In the data rows, 128 means zero.
Some points:
[168 127  93 117 136 124 136 125 151 119  98 146 119 139 115 130  99 158 126 122 126 138 134 119 119 113 147 117  91 107 150 171 122 104 130 146 102 126  93 119 137 133  86 146 132 141 131 131]
[ 96 135 132 128 144 105 142 132 104 129 119 122 125 109 157 129 112 149  62 130 161 170 143 105 156 163 160  90 136 126 146 131 127  96 115 148 150 122  94 154  79 136 144 118 158  94 147 147]
[110  71 118 156 108 137  62 100 151 149 153 158 144 129 157 141 136 147 101 143  60 133 127 156 155 153  87 120 118 105  79 164 153 144 145 121 103 110 150 121 161 148 132 134 144 100  80 131]
[133 142 123 124 133 143  87 114 133 136 100  82 119 110 148 121 111 123 121 166  78 112 107 132 109 110 179 134 142 161 135 112 127 119 120 120 132 123 108 122 142 148 145  79  98 136 137 164]
[143 141 141 127  93 153 136 131 152 179 171 137 128 126  96 159 126 129 133 125 159  89 144 101 161 151 147 148 136  95  93 140 132 136 118  97 168 147 114 133 155 112 138 130 146  94 162 165]
[160 143 126 123 164 127 143 179 137 147 176 160 114 108 181 138 180 108 120 118 103 173 158 131 144 150 135 132 166 146 109  91 102 117 169 110  51 159  91  95 140 129 126  94 146 163 174  88]
[161 151 128 150 124 132 112 135 121  87 155 112 114 104 166  78 121 141 180 104 153  75 118 120 132 101 112 135 144 135 125 128 161 108 142 133 140 133  71 180 121 117 108 119 152 136  81 127]
[ 81 160 157  98 110 163 107 112 103 120 130 152  91 137  98 125 135 104 153  83 127 158 135 144  81 104 170 112 143 106 127 114 152 140 147 157 121 167 127 103 112 148 104 136 116 120 108 112]
[123 145 114 164 164 140 142 110 136  88 111 124 143 184 119 131 116 108 150 103  99 125  92 124 180 149 135 102 131 131 126 146 103 176 153 143 133 136 105 122 123 123 122 123 122 143 131 153]
[145 132 105 122  80 141 152  94 123 122 119 167 103 129 174 103 132 101 133 134 152 149 112  96 121 131 107 114 140 152 137 154 179 127  93  81 136 127 156  93 114 117 142 151 126 119 159 162]
[150 129 158 105 146 159 142 121 144 144 136 127 156 118 108 111 111  71 132 176 131 111 142 147 110 129 135  92 126 166 100 163 115 123 131 169 132 115 128  98 106 107 135 120 139 147 102 103]
[149 148 118 163 113 144  93 128 139 138  89 104 105 117  92  93 136 130 116 108 136 147 126 107 172 131 118 154 111 118  91 129  95 108 132 137 113 152 167 138 110 148 168 124 123 174 126 147]
[100  87  78 108 128 114 120 156 132 122 139 113 113 168  98 142 111  99 126 125 161 149 111 123 171 112 181 174 145 137 130 139 151 124 133 134  80  78 145 132 151  74 149  87 131  92  67 116]
[166 159 146 107  87 100 142  81  80 118 104  80 213  95 116 139 155 117 144 103 160 153 101 148 109 131 139 143 116 146 120 128 124 136 136  95 136  95  74 122 119 142 108 151 139 116 139  70]
[ 97 133 105  88 132 164 135 130 166 126 134 171 123 108 104 170 116 106 164 147 140  86 122 151 170 115 108 124 113 126 118 103  92  86 118 109 144 123 110 134 113 158 148  95 121 124 109 131]
[158 132 174  90  70 121 146 133  95 123 116 116 117 149 124 126 158 171 136 123  96 104 118 111 112 162 109 125  85 180 175 105 119 135 103 143 112 121 128 155 119  99 130  95 195 113 126 146]
[112 160 104  84 152 126 123 147 109 113 128 125 134 122 133 114 121 119 130 141 155 106 127 133 121 132 126 156 131  64 164 137 113 130 160 106 163  88 154 137 184 135 135 101 176 140 153 115]
[133 114 100 127 148 134 116 156 110 158 150 143  86 139 134 132 136 126 139 119 116 146 157 107 151 141 129 137  91 159 174 112 119 164 123 105 191 141 133  97 118 114 146 177 129 149 151  79]
[106  82 164 150 105 108 152 176 137 150 114 119 137 133 136 148 127 114 129  97  84 128 103 107 123  87 144 134 116 125 121 142 149 141 131 120 141 102 149 128  91 164 103 122 165 128 156 127]
[112 133 134 135 116 129 164 124 152 154 140  99 130 116 157 153 144 133 114 122 124 147 118 112  79 146 118 130 138  99  99 105  99 115  93 162 170 112 145 118 173 120 122 150 102 156  70 127]
[139 139 135 145 145 116 130 131 189 126  95 150 120  69 138 132 115 155 130 108 132 133 170 156 100 140 115 159 189 135 174 157 122 169 127 156 114 125 147 117 120 126 151 135 130  74 106 141]
[118 135 163 116 148  68 154 101 111 120 148 109 129 110 106 131 147 141 148 156 159 105 153 147 156  88 129 104 132 158 164 164 101 100  77 124 160 136 174 134 154 139  84  97 114 122 140  87]
[147 156 140 189 159 116 104 114 118 120 124 159 113 172 151 177 146 164 119 137 158 128 142 142  90  99 144 148  90 129 117 132 116 115 154 111 144 122 136 128 100 106 127 112 113 130 130 142]
[126 108 140 104 103 115 136 146 137 124 132 157 154 115 129 111 179 141 107 153 152 133  73 126 128 169 122 113 107 137 170 138 182 126 175 105 141 154 130 123 130 147 131 138  86 143 118 149]
[129 117  87 134 126 146 134 148  91 156  97  97 141 145 140 118 123 146 129 155 124 102 113 147 135 124  98 114 131  82 109 136 114 142 141 149  99 162 126  81  99 143 105 127 107 115 102 116]
[157 106 149 105 151  83 144 111 119 137 122 140 133 133 123 129  94 128 134 162 170 171 123 127 112 109 115 141 122 108 106 109 127 205 107 156 164 142 109 168 115 134 116 121 145 128 146 135]
[114 162 146 118 145 121 142 157  73 144  98 156 116 143  95 102  99 140  94 112 127 121 135 126 113 111 102 106 144 174 104 101 134 132 120 117 124 103 141 140 169 153  94 163  74 100 130 138]
[125 123 107 123 165 141 111  71 148 118 155 111 117  96 104 130 170 122  83 103  88 136 102 117 119  87 109 130 104  93 118 114 126 124 114 110 103 105 146 129 131  88  82 129 136 145 120 138]
[ 98 114 161 147 127 152 105 142 174 112  85  96 152 142 169 116 117  94 106 129 158 120 123 142 140 138  88 148 106 126 150  78 142 112 107 147 115 178 119 115 144 106 140 151 127 117 161 126]
[125 103  85 161 143 112 142 129 136 110 139 121 170 124  78 105 144 130 160 138 105 132 167 105 103 124 132 126 109 125 111  97 177  93 144 166 126 132 157 123 136 123 127 113 125 100 163 139]
[123 120  90 128 131  92 112 154 147 118 131 122 106 126 154 126 130  95 148 137  91 116 142 137 107 166 154 106 149 138 114 123  84 143  95 120 116 147 145 198 118 107 134 184 102 150 142 131]
[ 91 104 162 137 125 122 125 114  59 110 139 133  97 121  94 166  67 165 128 122 118 108 141 132 134 126  97 128 187 141 122 140 137 100 158 119 104 131 108 115 148 131 185 177 122 177 135 121]
[128 112 140 147 101 177 138 122 150 106 178 117 161 186 133  99 111 150 128 125 120 119 145 146 111 133 136 127 132  94 146 122 128 134 114 106  96 110 144 149  93 151 157 125  80 139 123 120]
Along one direction, these points spread out more than along any other. Take the direction at right angles to it along which they spread out most. Go by this last direction. For each point below, how far along it does it lie, from 0 to 99? The average is 50, and the first point in the table lies past the average. One standard deviation of the points above along it is 16.
[ 97 133 105  88 132 164 135 130 166 126 134 171 123 108 104 170 116 106 164 147 140  86 122 151 170 115 108 124 113 126 118 103  92  86 118 109 144 123 110 134 113 158 148  95 121 124 109 131] 64
[ 91 104 162 137 125 122 125 114  59 110 139 133  97 121  94 166  67 165 128 122 118 108 141 132 134 126  97 128 187 141 122 140 137 100 158 119 104 131 108 115 148 131 185 177 122 177 135 121] 41
[149 148 118 163 113 144  93 128 139 138  89 104 105 117  92  93 136 130 116 108 136 147 126 107 172 131 118 154 111 118  91 129  95 108 132 137 113 152 167 138 110 148 168 124 123 174 126 147] 47
[100  87  78 108 128 114 120 156 132 122 139 113 113 168  98 142 111  99 126 125 161 149 111 123 171 112 181 174 145 137 130 139 151 124 133 134  80  78 145 132 151  74 149  87 131  92  67 116] 82
[ 81 160 157  98 110 163 107 112 103 120 130 152  91 137  98 125 135 104 153  83 127 158 135 144  81 104 170 112 143 106 127 114 152 140 147 157 121 167 127 103 112 148 104 136 116 120 108 112] 51
[125 123 107 123 165 141 111  71 148 118 155 111 117  96 104 130 170 122  83 103  88 136 102 117 119  87 109 130 104  93 118 114 126 124 114 110 103 105 146 129 131  88  82 129 136 145 120 138] 69
[158 132 174  90  70 121 146 133  95 123 116 116 117 149 124 126 158 171 136 123  96 104 118 111 112 162 109 125  85 180 175 105 119 135 103 143 112 121 128 155 119  99 130  95 195 113 126 146] 45
[166 159 146 107  87 100 142  81  80 118 104  80 213  95 116 139 155 117 144 103 160 153 101 148 109 131 139 143 116 146 120 128 124 136 136  95 136  95  74 122 119 142 108 151 139 116 139  70] 60
